(in the rows, 128 means zero)
The rows below come in pairs that one turn or mirror swaps. Which row does each named row swap with?
The rows were stretched afterwards, more along some directions than others.
k_868: [118 140 102 116 116 131 129 125  95 145 123 126 129 137 119 133  98 159
  86  71 101 124 137 126  98 120 114]
k_655: [152 155  88 107 141 127 117 136 130 113 122  98 126 105 123 103 128 122
 164 164 117 104 112 142  93 116 117]
k_232: [ 88 122 128 129 165  70 185 147 108 146 108 125 107 111  96 125 128 137
 102  94  58 134 165 132 105 154 151]
k_337: [122  77 117 142 158 115 155 141 130 120 168 155 154 150 135 123 119  88
 141 130 137 136 172 106 181 141 142]
k_982: [151 116 138 116 104 159 115 156 118 122 168  72 157 152 133 121 116 116
 164 121 133 125 149 102 132 125 148]
k_818: [142 160  92 114 140 122 132 134 126 115 118  90 127 104 122 105 127 121
 170 166 119 102 121 138  85 116 120]
k_784: [ 80 132 120 123 140  67 167 136  91 143 122 115 127 117  91 111 120 141
 128  99  86 128 149 142 100 150 163]
k_181: [ 87 125 116 125 146  71 165 138 100 137 126 127 137 117  87 116 119 139
 137 110  84 128 152 146 113 144 154]
k_99: [117  88 135 143 166 106 172 141 142 123 163 157 149 143 133 117 122  86
 120 134 140 144 185 114 176 153 137]
k_695: [ 82 115 130 125 159  68 177 154 107 143 125 123 119 113  87 110 126 130
 119 113  75 141 161 141 115 156 158]
k_32: [124  71 135 141 171 120 163 148 167 125 158 152 126 139 137 134 133  82
 116 122 115 139 181 105 167 148 141]
k_163: [ 87 116 125 117 166  76 164 148 123 133 132 110 111 110  99 103 133 141
 117 111  75 128 158 151 114 149 159]
k_990: [ 82 126 124 124 164  78 177 140 115 137 123 101 112 107  98 104 133 137
 127 108  75 130 154 138 111 160 157]
k_441: [153 154  80 124 140 130 114 139 117 123 117 107 135 118 136 106 129 124
 163 163 142  90  99 135 108 120 122]
k_275: [153 120 138 127 112 155 121 143 119 128 152  74 147 141 144 121 114 115
 156 113 134 125 146  92 136 128 145]
k_299: [139 133 128 117 102 161 133 142  91 134 145 110 133 134 150 132  86 125
 131  84 108 160 168  99 107 130 160]
k_780: [122  69 127 140 182 120 163 152 163 112 167 149 128 136 147 118 133  89
 120 135 114 133 166 112 174 142 138]
k_884: [130  77 128 138 165 123 160 156 153 112 161 148 139 134 148 112 129  84
 126 140 139 140 165 105 192 150 140]
k_734: [ 85 128 121 123 156  72 160 146 112 137 124 116 120 102  96  99 129 129
 132 120  82 123 148 145 109 152 151]
k_945: [146 118 149 116 114 162 125 156 124 122 161  66 140 128 143 110 115 114
 158 117 122 126 151  98 129 128 138]
k_449: [117  70 128 146 168 112 164 150 147 127 159 155 133 139 132 124 126  84
 123 132 124 139 166 106 176 147 143]
k_753: [138 137 132 109 104 161 136 135  83 137 130 109 117 130 136 139  91 140
 123  75  99 139 166  98  95 135 161]
k_74: [125  81 122 142 159 116 177 139 134 122 158 147 143 141 141 112 125  79
 136 123 134 163 166 117 185 153 131]
k_390: [118  82 134 129 159 112 159 140 155 106 160 142 129 122 125 122 133  92
 115 144 123 152 163 125 165 132 140]
k_323: [114  72 125 138 178 124 162 140 155 114 163 134 127 130 144 118 136  82
 128 135 130 133 165 107 175 148 134]
k_33: [156 162  81 132 143 137 122 123 140 120 110  98 121 105 145  89 136 118
 169 167 137  97 104 140 107 120 118]
k_387: [131  74 137 139 162 111 164 149 158 121 161 138 137 141 145 125 124  84
 128 127 122 154 175 114 177 141 139]
k_317: [131 137 128 116 105 163 144 150  81 141 125 106 116 113 132 143  90 140
 122  84  90 143 154  95  90 126 161]
k_697: [151 146 139 121 100 149 127 140 149 117 124 123 147 147 166 148 124 111
 154 103 114 162 142 116  83 104 122]
k_52: [ 93 122 111 126 146  73 168 133 102 143 124 109 123 115  99  99 119 131
 138  96  93 143 143 146 123 154 154]
k_866: [154 161  91 122 141 118 132 128 129 123 108 104 118  96 123 102 129 135
 151 159 111  87 116 138  92 114 120]
k_660: [119  98 131 143 149 105 169 137 126 127 173 151 153 150 127 112 115  84
 133 137 148 163 180 122 180 154 144]
k_600: [138 140 132 115 112 149 127 141 147 116 172 142 165 174 131 115 126 115
 134 110 137 162 173 123 130 142 127]
k_663: [152 134 157 117 101 145 129 144 130 122 156  77 157 146 142 139 108 117
 162 122 140 131 155  91 129 121 143]
k_282: [ 89 126 128 117 148  71 174 152 113 127 127 114 120 102  93 109 119 136
 118 114  65 142 148 136 113 143 161]
k_327: [142 127 111 116 110 165 131 141  83 146 130 107 118 132 152 123  98 127
 136  74 116 126 157 101 108 140 163]
k_59: [136 155 134 120  94 136 111 144 146 111 131 114 154 145 155 142 125  97
 159 120 133 160 137 122  85 102 142]
k_172: [142 138 131 119  99 150 127 143 147 119 172 141 170 174 135 115 127 117
 137 111 142 155 173 118 131 138 129]
k_281: [139 141 137 129 102 138 126 135 133 122 119 125 145 151 166 146 128 106
 148  89 123 141 131 120  84 114 133]
k_463: [157 168  78 137 132 115 136 113 124 123  95 109 134 112 135 110 122 124
 146 162 130 110 104 138 104 124 115]
k_804: [154 137 133 123 105 157 129 134 120 128 138  73 153 145 150 128 113 121
 164 109 142 124 146  90 136 119 139]
k_60: [142 138 131 115 106 151 132 145 147 123 167 139 165 168 131 113 126 118
 130 111 144 162 171 126 133 140 124]
k_367: [153 161  88 121 136 134 123 132 137 121 116  92 124  98 134  98 129 124
 176 166 125  96 113 142  95 110 121]
k_215: [ 89 116 112 125 159  75 165 141 116 127 118 102 109 101  88  98 135 140
 120 113  68 128 145 153 106 142 149]
k_243: [144 166  87 123 126 130 128 127 135 120 101 101 130 103 134  97 130 127
 151 161 134  89 104 132  97 115 109]
k_878: [159 131 141 124 109 155 131 153 129 122 156  76 152 138 153 119 111 111
 171 125 127 127 152  93 133 116 138]
k_479: [117 146 106 116 108 133 125 107  92 141 123 129 131 142 115 139  99 162
  86  68 108 126 134 131 106 118 113]
k_134: [163 127 154 117 101 152 121 139 131 122 156  84 152 150 143 142 110 123
 150 115 131 135 147  93 135 118 138]
k_861: [141 140 131 120 109 144 130 141 153 121 170 139 167 174 134 114 128 108
 138 119 150 166 175 124 129 140 130]
k_67: [102 118 114 128 172  69 175 150 122 138 121 118 109 104 101 102 126 131
 129 119  71 134 152 146 111 151 152]
k_612: [119  78 130 142 152 121 164 139 136 120 165 155 148 148 139 128 123  83
 129 127 139 141 170 106 172 146 142]
k_270: [134 152 105 110 142 128 127 143 134 113 118  89 118  87 118 102 133 126
 151 168 118  98 115 137  81 114 118]
k_516: [161 126 150 118 106 147 129 145 144 116 156  87 153 137 143 126 117 111
 151 127 124 122 156 100 134 114 133]
k_850: [119 137 100 116 112 136 123 118  96 144 127 125 134 148 120 135  95 160
  90  67 102 111 136 125 105 119 118]
k_40: [142 149  93 112 145 140 131 144 127 115 117  91 130 100 130 102 132 118
 173 153 119  97 116 129  93 118 114]
k_50: [ 82 129 120 136 158  62 179 130 107 142 120 122 124 114  86 109 119 140
 115 103  74 125 157 146 101 148 150]
k_84: [148 153  90 124 145 132 128 135 127 121 110 103 128 102 133 101 133 117
 161 162 125 101 108 137  99 125 118]
k_621: [143 128 147 119 102 155 132 147 126 122 151  74 145 134 133 112 120 126
 145 120 132 119 156  93 124 126 136]
k_645: [123 152  94 124 105 128 133 114  93 144 116 125 136 146 121 127 101 159
  93  69 106 128 130 130 104 115 111]
k_548: [ 85 134 122 134 142  62 172 132 102 142 134 122 132 120  85 108 113 131
 131 111  86 142 149 153 106 147 152]
k_623: [143 144 133 125 109 145 135 138 154 125 159 140 166 179 137 122 128 119
 127 108 139 167 173 124 126 139 127]
k_93: [146 113 154 115 110 137 119 152 125 120 167  71 149 136 125 121 117 118
 149 122 133 134 158 100 121 134 146]
k_952: [136 146 147 113  98 134 108 133 147 107 129 127 148 147 156 154 123 104
 145 105 128 145 135 123  80 105 129]
k_665: [115 149 106 122 106 124 140 116  84 150 115 125 132 138 114 140  94 164
  85  66  97 129 133 126  97 119 116]
k_455: [150 143 145 124 100 150 135 142 133 121 144  74 152 139 145 124 111 119
 151 127 132 132 147  91 130 119 144]
k_120: [132 160 133 124  99 126 116 126 139 118 121 125 145 134 151 144 118 119
 146 109 120 156 129 136  69 107 137]
k_716: [148 140 113 105  98 165 118 141 102 145 125 101 123 127 154 135  88 138
 141  77 108 136 149  98  97 119 151]
k_306: [120 151  93 121 101 129 126 108  91 143 115 131 133 137 117 133 101 165
  91  76 107 114 127 132 100 113 112]
k_860: [126  75 126 154 165 129 164 132 145 124 161 147 129 136 139 119 128  89
 125 132 124 135 170 103 179 147 140]
k_54: [139 137 135 119 121 143 129 142 149 119 166 146 163 177 134 119 135 121
 128 116 145 152 173 126 126 142 124]

k_317 is swapped with k_59
k_463 is swapped with k_93
k_952 is swapped with k_753
k_441 is swapped with k_982
k_600 is swapped with k_479

